Named moves, each a turn or a mirror, and the order they were made in; the first pair answered:
Z_239:
| -3.40 | +3.61 | +2.78 | +0.97 | +2.84 | +0.69 | -0.86 | -0.96 | -2.85 | -0.06 | +3.84 | +1.47 | +0.36 | -3.68 | -0.95 | -0.02 | +0.86 | -1.08 | -1.13 | +2.34 | +0.24 | +0.35 | -2.49 | +2.61 | +1.17 | +2.23 | +0.82 | -1.91 | -0.84 | +0.30 | -3.11 | -1.62 |  ->  | -1.91 | +4.25 | +2.47 | +4.04 | +3.30 | -1.10 | -1.46 | -1.20 | -3.08 | +0.42 | +2.78 | +0.39 | +2.07 | -3.89 | +0.77 | +1.05 | +1.68 | +0.03 | -1.70 | +0.42 | +0.56 | -0.62 | +0.20 | +2.42 | +1.38 | +2.67 | +2.26 | -1.06 | +0.91 | -0.87 | -3.16 | -1.11 |
| +1.84 | -1.57 | -1.71 | -1.33 | -0.56 | +1.30 | +1.52 | -0.49 | +0.98 | +0.06 | -1.62 | +0.83 | +0.98 | +0.35 | +0.55 | -1.66 | +0.33 | -0.21 | +1.91 | -1.40 | +2.25 | +0.36 | -2.32 | -1.26 | -2.54 | -0.51 | +1.08 | -0.53 | -0.47 | +0.62 | +1.35 | +2.56 |  ->  | +2.65 | -1.57 | -1.95 | -0.55 | -0.21 | +1.02 | +1.10 | -0.74 | +0.71 | +0.29 | -2.06 | +0.15 | +1.36 | +0.47 | +0.23 | -1.67 | +0.16 | +0.19 | +1.58 | -1.97 | +2.55 | +0.33 | -1.91 | -1.33 | -2.54 | -0.35 | +1.04 | -0.21 | -0.69 | +0.90 | +1.59 | +2.77 |
| +2.20 | +1.60 | -1.47 | +3.55 | -3.75 | -0.13 | +0.27 | +1.02 | -1.81 | +0.33 | +1.72 | -1.13 | -0.35 | -0.52 | -1.02 | -1.08 | +2.56 | -0.27 | -1.12 | -3.60 | -0.18 | -0.93 | +0.28 | -2.57 | +0.65 | -1.64 | -1.30 | -3.71 | +0.62 | -0.40 | -1.57 | -2.26 |  ->  | +1.47 | +1.03 | -0.69 | +1.67 | -4.40 | +0.62 | +0.38 | +1.26 | -1.62 | +0.20 | +2.35 | -0.67 | -1.08 | -0.79 | -2.13 | -2.02 | +2.32 | -0.87 | -0.70 | -2.49 | -0.71 | -0.61 | -0.40 | -2.20 | +0.80 | -1.79 | -1.90 | -4.19 | -0.34 | +0.03 | -1.42 | -2.19 |
| -0.58 | -0.17 | +1.80 | +0.27 | +3.12 | +0.59 | -0.41 | -2.34 | -0.30 | +0.46 | +1.20 | +1.06 | +0.88 | -2.51 | +0.36 | -0.60 | +1.38 | -0.73 | -0.80 | +1.16 | -0.49 | -0.20 | -2.57 | -0.26 | +0.20 | +0.87 | +1.65 | -0.23 | +0.13 | +0.18 | -0.61 | +2.11 |  ->  | +0.02 | +0.43 | +1.67 | +0.58 | +3.20 | +0.39 | -0.41 | -2.66 | -0.17 | +0.30 | +0.80 | +1.21 | +1.36 | -2.50 | +0.71 | -0.46 | +1.42 | -0.32 | -0.95 | +1.10 | -0.31 | -0.57 | -2.00 | -0.17 | +0.42 | +0.79 | +1.43 | +0.40 | -0.02 | -0.42 | -0.68 | +2.42 |
Z_425:
| +0.51 | +0.20 | +1.96 | -0.58 | -0.04 | -0.05 | +1.74 | +1.25 | -2.86 | -2.46 | -0.80 | -1.07 | -0.65 | -0.79 | -1.17 | -0.33 | +0.88 | -1.90 | +0.61 | +1.34 | +0.23 | +0.04 | +1.85 | -3.82 | +1.31 | -0.91 | -1.96 | -1.60 | -0.47 | -0.23 | +0.08 | -1.76 |  ->  | -3.48 | -0.30 | +0.85 | -1.67 | -1.35 | -0.99 | +1.41 | -0.31 | -3.19 | -2.03 | -1.89 | +0.27 | +0.34 | -0.73 | +0.51 | +1.20 | -1.96 | +0.09 | -1.23 | +0.63 | +0.04 | +0.64 | +0.88 | +1.07 | +1.36 | -0.28 | -0.92 | -3.21 | +0.21 | +0.34 | +1.47 | -1.25 |
| +1.16 | +1.14 | +0.15 | -1.98 | +1.01 | +0.69 | +0.99 | -2.74 | +0.44 | +0.98 | -1.21 | -0.54 | +3.50 | -1.60 | +4.26 | -3.38 | -0.89 | +1.70 | +0.08 | -1.45 | +0.08 | +0.47 | +1.59 | -1.84 | -2.26 | -3.36 | -1.17 | +3.09 | +0.41 | -2.43 | -0.50 | -0.06 |  ->  | +0.20 | +0.87 | +0.92 | -2.75 | +1.25 | +0.81 | +1.80 | -1.99 | +0.49 | +0.17 | -1.59 | -0.33 | +3.31 | -1.38 | +3.53 | -3.11 | -1.39 | +1.26 | -0.09 | -0.90 | -0.53 | +0.70 | +1.29 | -1.69 | -2.05 | -3.80 | -1.50 | +2.19 | -0.07 | -1.48 | +0.25 | -0.05 |
| +0.57 | -1.36 | -3.29 | -1.14 | -2.73 | +0.27 | -0.05 | +0.29 | +0.67 | +2.93 | -1.43 | -0.92 | -1.83 | +3.50 | +0.10 | +0.99 | -1.91 | +0.42 | +0.91 | -4.89 | +0.21 | +0.48 | +0.42 | +1.51 | +1.40 | -0.43 | -1.47 | +1.09 | +1.37 | -0.57 | -0.41 | -0.36 |  ->  | +2.53 | -0.67 | -2.05 | -1.13 | -1.96 | +0.85 | +0.89 | +1.17 | +0.67 | +2.00 | -1.33 | -1.49 | -2.63 | +2.73 | -0.70 | +0.36 | -1.16 | -0.66 | +2.17 | -3.97 | +0.74 | +0.24 | +0.63 | -1.34 | +0.65 | -1.11 | -2.14 | +1.06 | +0.53 | -0.54 | -0.34 | -0.47 |
Z_124:
| -0.79 | -1.18 | +0.73 | -0.22 | +0.04 | -0.18 | +0.05 | +1.48 | +0.73 | -2.81 | -5.56 | -1.10 | +2.63 | +0.42 | +0.23 | +2.55 | -1.18 | -0.44 | +0.41 | +0.21 | +0.07 | -0.17 | +4.86 | -3.54 | +1.24 | -0.98 | -0.03 | -1.72 | +0.88 | -0.23 | +2.91 | -0.73 |  ->  | -2.92 | -1.40 | -1.43 | +0.05 | -3.21 | +0.62 | -1.43 | +0.69 | +0.51 | -0.57 | -2.60 | -1.03 | +0.45 | +2.42 | +0.19 | +1.84 | -3.30 | -0.12 | +0.44 | -2.31 | -0.83 | -0.79 | +2.83 | +1.96 | +4.39 | +0.24 | -2.29 | -1.80 | +1.79 | -1.15 | +1.50 | -3.00 |
| -0.81 | +1.20 | +0.95 | +3.83 | -0.11 | -2.88 | -1.17 | -0.56 | -6.82 | -0.53 | -4.21 | -0.31 | +2.83 | +0.18 | +3.01 | +3.02 | -1.55 | +2.82 | -4.79 | +1.03 | -0.65 | +1.43 | +5.19 | +2.66 | +4.34 | +0.84 | +1.99 | -2.76 | +2.79 | -2.75 | -0.65 | -1.36 |  ->  | -0.96 | +1.44 | +1.18 | +4.09 | +0.08 | -2.56 | -1.35 | -0.25 | -6.54 | -0.60 | -4.03 | -0.01 | +2.75 | +0.34 | +2.91 | +3.22 | -1.53 | +2.71 | -4.99 | +0.69 | -0.84 | +1.82 | +4.78 | +3.05 | +4.41 | +0.53 | +1.47 | -2.84 | +2.63 | -2.76 | -0.59 | -1.50 |
| +1.58 | -0.02 | -1.34 | -1.99 | -1.33 | +1.77 | +2.63 | +0.78 | +1.05 | -1.36 | -0.09 | -1.48 | -3.17 | +2.94 | -1.37 | +0.03 | -0.99 | -3.32 | +3.08 | +0.40 | -0.70 | +2.15 | +0.39 | -2.73 | -1.42 | -1.29 | -2.74 | -1.23 | -1.40 | +1.12 | +1.51 | -0.44 |  ->  | +1.19 | -0.50 | -1.60 | -2.18 | -1.87 | +1.82 | +2.38 | +1.16 | +1.10 | -1.21 | +0.24 | -1.35 | -3.29 | +3.23 | -1.57 | +0.16 | -1.35 | -2.79 | +2.70 | +0.01 | -0.80 | +2.14 | +0.00 | -2.03 | -1.07 | -1.16 | -2.67 | -1.21 | -0.75 | +0.80 | +1.10 | -0.92 |
| -0.85 | -1.23 | +0.11 | -1.79 | +0.21 | -0.99 | +0.51 | +1.61 | -1.69 | -0.95 | -1.74 | +0.27 | -1.47 | -2.22 | +0.93 | +0.01 | +0.50 | -0.89 | -1.68 | +1.30 | +0.62 | +1.10 | -0.34 | -1.27 | +0.06 | +0.16 | -0.63 | -1.84 | -0.04 | -0.58 | +1.50 | -1.42 |  ->  | -1.73 | -1.16 | -0.76 | -2.03 | -1.07 | -0.57 | +0.01 | +1.74 | -2.16 | -0.15 | -0.09 | +0.64 | -2.27 | -1.34 | +0.81 | -0.58 | +0.29 | -0.74 | -1.32 | +0.49 | +0.18 | +0.69 | -1.05 | +0.44 | +1.01 | +0.43 | -1.15 | -1.51 | +0.22 | -1.19 | +0.97 | -2.10 |
Z_608:
| -1.16 | +0.80 | -3.14 | +2.42 | -2.69 | +1.14 | -3.31 | -1.12 | +1.02 | +4.87 | +3.85 | +1.64 | -1.86 | +0.82 | +2.54 | -3.21 | +1.56 | +1.92 | +0.31 | -3.61 | -1.35 | -0.81 | -0.54 | +2.43 | -0.86 | +3.58 | +2.43 | +1.96 | +2.65 | +0.73 | -3.29 | -1.54 |  ->  | -1.57 | -0.85 | -2.22 | +0.80 | -0.84 | -1.67 | -1.56 | -2.14 | +0.99 | +3.48 | -2.65 | +1.99 | +1.67 | -0.48 | +4.82 | +0.02 | +1.66 | +3.91 | -0.93 | -2.99 | -0.09 | +0.22 | +1.03 | +0.79 | -3.97 | +2.80 | +5.69 | +0.52 | +2.48 | +2.30 | +0.55 | +2.64 |
| -2.04 | +0.99 | +0.34 | +1.27 | -0.74 | +1.50 | -2.19 | -0.77 | -1.74 | +1.70 | +5.19 | -0.12 | -1.24 | +0.15 | -1.05 | -1.43 | +0.17 | -0.94 | -1.75 | +0.39 | -0.11 | -0.24 | -1.10 | +2.61 | +3.67 | +1.56 | -2.35 | +0.18 | +0.89 | -0.48 | -3.49 | -3.79 |  ->  | -0.25 | -2.65 | -1.33 | -2.25 | +2.91 | +0.74 | +0.48 | -1.97 | +3.22 | +1.53 | +0.09 | +1.12 | +1.19 | +0.12 | +0.73 | +0.17 | +1.51 | +0.71 | +0.15 | +1.16 | +1.27 | +1.43 | -1.71 | -0.22 | -3.86 | +1.05 | +1.23 | +1.25 | +0.05 | +3.33 | +1.46 | +5.44 |
| +1.09 | -1.40 | -0.32 | -1.05 | -0.42 | +0.75 | +1.67 | +0.65 | +3.43 | -2.26 | +0.72 | -3.07 | -0.97 | +1.07 | +0.16 | +0.04 | +2.12 | +0.01 | -0.37 | -3.52 | -0.13 | -0.09 | +3.84 | -2.35 | +0.31 | -1.53 | +0.40 | -2.77 | +1.34 | +1.95 | -0.03 | -1.97 |  ->  | +1.17 | -1.42 | +0.09 | -0.73 | -0.43 | +0.91 | +1.59 | +1.26 | +3.49 | -1.93 | +0.54 | -3.30 | -1.50 | +0.92 | +0.56 | -0.07 | +2.02 | +0.31 | -0.20 | -3.59 | -0.34 | -0.28 | +3.70 | -2.56 | +0.41 | -0.89 | -0.03 | -2.97 | +1.36 | +1.62 | -0.55 | -2.19 |
Pairs:
Each pair is 2 to 3 moves apart.
| +0.73 | +0.40 | -0.31 | +3.64 | +0.75 | -3.05 | -1.06 | -1.91 | +0.08 | -2.05 | -1.25 | -0.32 | +3.63 | -1.48 | +3.37 | +2.46 | +0.97 | +3.66 | -0.37 | -1.74 | +1.58 | -0.47 | +2.98 | -1.57 | +1.27 | +0.46 | +0.74 | +1.18 | +1.85 | -0.77 | -1.84 | +1.26 |  ->  | +0.07 | +0.31 | -0.42 | +0.70 | -0.70 | +1.31 | -1.67 | -1.19 | +2.08 | -1.46 | +6.11 | +1.17 | -2.19 | -0.18 | -0.64 | -1.73 | +0.77 | -0.04 | +1.69 | -0.16 | +0.21 | +0.01 | -2.32 | +0.43 | +2.17 | +1.14 | -2.80 | +1.89 | +0.18 | -0.11 | -4.48 | -1.29 | | Z_608 then Z_239
| -0.16 | -0.42 | -0.63 | +0.37 | +1.35 | -2.64 | +0.65 | -0.41 | +0.13 | +0.08 | -3.23 | -0.06 | +2.65 | -0.56 | +2.26 | +1.60 | +0.12 | +1.34 | -0.30 | -0.46 | +0.11 | +0.48 | -0.04 | +0.39 | -3.19 | -0.62 | +2.34 | -1.06 | +0.20 | +0.49 | +2.07 | +4.16 |  ->  | +0.50 | +0.08 | -3.33 | +1.27 | -0.97 | -0.31 | -1.08 | -0.54 | +0.89 | +3.28 | +2.33 | -0.60 | -1.08 | +2.03 | +1.28 | -0.60 | -1.07 | +0.96 | +0.80 | -3.06 | -1.10 | -0.29 | -1.13 | +3.33 | +0.00 | +0.82 | -0.72 | +0.79 | +1.03 | -1.55 | -2.07 | -0.02 | | Z_425 then Z_425 then Z_124
| +5.43 | +0.29 | -1.92 | +0.59 | -0.44 | -0.77 | +1.78 | +0.01 | +2.53 | +1.14 | -0.45 | -1.08 | -2.19 | +0.40 | -0.45 | -3.76 | +2.06 | -0.01 | +1.20 | -0.99 | +2.17 | -1.95 | +1.75 | -3.35 | +2.08 | -3.38 | -1.36 | +4.83 | -1.40 | +0.35 | -0.97 | -1.78 |  ->  | +1.87 | -0.57 | -3.53 | +0.41 | -3.12 | -1.54 | +0.25 | -0.89 | +0.83 | +2.76 | -0.50 | -1.05 | -2.16 | +1.60 | +0.93 | -2.55 | -1.03 | +1.72 | +0.02 | -2.96 | +1.27 | -2.12 | +1.48 | +2.22 | +4.23 | -2.83 | -1.90 | +3.67 | +0.02 | -0.73 | -0.94 | -3.70 | | Z_608 then Z_124
| -0.03 | -1.22 | +1.25 | +0.06 | +1.72 | -1.57 | +1.17 | -0.51 | +0.31 | -0.31 | -4.13 | +0.56 | +2.90 | -0.65 | +1.76 | +1.08 | +1.13 | +0.57 | -0.13 | +0.99 | +1.15 | +1.24 | +1.14 | -1.84 | -2.16 | -0.99 | +2.57 | -0.63 | -0.42 | +0.94 | +2.51 | +3.40 |  ->  | +1.06 | -1.74 | -1.64 | -1.05 | +0.20 | +1.76 | +0.03 | -1.38 | +3.52 | +1.82 | +2.54 | +1.46 | -1.32 | +1.75 | -0.04 | -2.27 | +0.93 | -1.10 | +1.95 | -0.30 | +0.43 | +0.93 | -2.60 | +0.76 | -1.81 | +0.23 | +0.11 | +2.19 | -0.91 | +1.11 | -0.07 | +2.59 | | Z_608 then Z_608 then Z_124
| +1.68 | +0.18 | +1.51 | +0.18 | +0.36 | +1.44 | +1.27 | +0.76 | +1.29 | +0.32 | +1.49 | +0.70 | -1.34 | +0.09 | -2.62 | -1.03 | +0.60 | -1.44 | +1.05 | +0.67 | -0.73 | +0.75 | -1.41 | -1.49 | -0.97 | -0.92 | -0.11 | +0.26 | -1.71 | +1.49 | -1.17 | +1.70 |  ->  | +2.27 | +1.04 | -0.51 | +2.95 | -0.74 | +0.60 | -0.55 | -0.15 | +1.30 | +2.26 | +1.97 | +0.08 | +0.03 | +0.96 | -0.88 | +0.03 | +0.64 | +0.08 | +0.77 | -2.24 | -0.79 | +0.31 | -0.17 | +1.75 | +1.03 | -0.27 | +0.17 | +1.13 | +0.16 | -0.29 | -1.90 | +0.67 | | Z_239 then Z_124
| +1.16 | -2.79 | -3.96 | +1.02 | +2.42 | +1.96 | -0.32 | -0.94 | +1.18 | +2.45 | -0.90 | -1.29 | +1.92 | -0.77 | +0.18 | +0.61 | +0.37 | -1.73 | -2.23 | -0.82 | +1.19 | -0.01 | +1.28 | -0.68 | +0.31 | +1.97 | +0.73 | +3.07 | +0.75 | -4.26 | +1.16 | +4.15 |  ->  | -0.62 | -1.39 | -3.20 | +1.06 | -0.13 | +3.34 | -0.56 | +0.25 | -1.27 | +2.08 | +1.07 | -2.19 | -0.97 | +0.29 | -2.34 | +0.10 | -1.05 | -3.24 | -2.07 | -0.51 | +0.03 | -0.46 | +1.61 | -0.10 | +3.84 | +0.85 | -2.45 | +2.59 | +0.45 | -4.86 | -1.09 | -0.98 | | Z_608 then Z_425 then Z_124
| -0.37 | -0.41 | +0.39 | +2.29 | +0.80 | +3.63 | +0.12 | +1.74 | -0.41 | -1.81 | +4.14 | -0.43 | +0.33 | -1.39 | -1.48 | -0.95 | +3.90 | -1.67 | -0.11 | +0.36 | +0.16 | +1.42 | -1.73 | -0.45 | +0.95 | +1.39 | -0.02 | +0.65 | -1.05 | -0.60 | -3.01 | -1.62 |  ->  | -3.46 | -3.04 | -1.64 | +0.62 | -0.66 | +2.17 | +0.41 | -0.48 | +0.17 | -0.24 | +1.55 | +1.15 | +1.62 | -0.44 | +0.88 | +1.43 | +1.25 | +1.04 | -1.55 | -1.41 | +0.38 | +2.04 | -3.13 | +4.66 | +0.11 | +2.45 | +0.99 | +0.62 | -0.78 | +0.16 | -0.52 | +1.73 | | Z_608 then Z_425 then Z_124
| +1.04 | +0.67 | +0.86 | +0.35 | -3.41 | +1.46 | +2.40 | +0.50 | -2.53 | +0.68 | +0.00 | -0.09 | -0.32 | -0.36 | +3.68 | +0.92 | +1.05 | +2.65 | -1.51 | -0.66 | +0.77 | -0.98 | +2.69 | -0.07 | +2.71 | -1.69 | -0.25 | -0.99 | -1.30 | -3.48 | -4.14 | -6.32 |  ->  | -0.75 | -0.85 | -1.02 | -0.76 | -4.46 | +0.71 | +2.40 | -0.90 | -0.80 | +2.47 | -1.23 | +0.87 | +0.68 | +1.14 | +4.98 | +1.64 | -0.68 | +4.51 | -1.66 | -2.49 | +0.45 | -0.85 | +1.46 | +3.25 | +1.77 | -1.49 | +0.58 | -1.15 | -0.59 | -2.79 | -2.49 | -4.42 | | Z_608 then Z_608 then Z_124
| +1.40 | +0.04 | -0.29 | -2.53 | -1.85 | +1.71 | -0.79 | +0.44 | -1.09 | -0.74 | -0.85 | -0.23 | -1.49 | -0.27 | -1.58 | -0.05 | -0.22 | -0.75 | +0.44 | +1.10 | -0.41 | -0.54 | +0.57 | -2.23 | +1.03 | -1.10 | -2.01 | +0.17 | +0.64 | -0.01 | +0.72 | -1.79 |  ->  | +2.27 | -0.42 | -1.36 | -0.01 | -2.16 | +0.36 | -1.22 | -0.63 | -0.12 | +0.96 | -1.35 | -0.83 | -0.56 | +0.44 | +0.30 | +0.89 | -0.15 | +1.31 | +0.42 | -1.24 | +0.17 | -1.17 | +1.17 | -0.80 | +1.40 | -0.73 | -0.79 | +1.80 | +1.94 | -0.77 | +0.95 | -0.74 | | Z_608 then Z_124 then Z_239
| +1.47 | -1.29 | +0.00 | -1.49 | +1.61 | -0.13 | -0.68 | -0.39 | -1.02 | -1.14 | -3.54 | +1.41 | +0.76 | +1.02 | +0.79 | +0.25 | -0.53 | +0.27 | -2.65 | +5.65 | +2.32 | +2.88 | +2.46 | -2.59 | -0.15 | +1.65 | -1.04 | -1.96 | -1.52 | -0.41 | +3.45 | +1.52 |  ->  | -0.75 | +0.26 | -0.85 | +0.29 | -0.62 | +1.16 | -2.20 | -1.30 | -2.65 | +0.31 | +0.80 | +1.73 | -1.07 | +1.85 | +0.36 | -0.92 | -1.77 | +0.33 | -3.16 | +4.45 | +1.14 | +2.17 | +1.68 | +1.50 | +3.90 | +2.52 | -3.00 | -1.71 | -1.10 | -2.21 | +0.37 | -3.36 | | Z_608 then Z_425 then Z_425
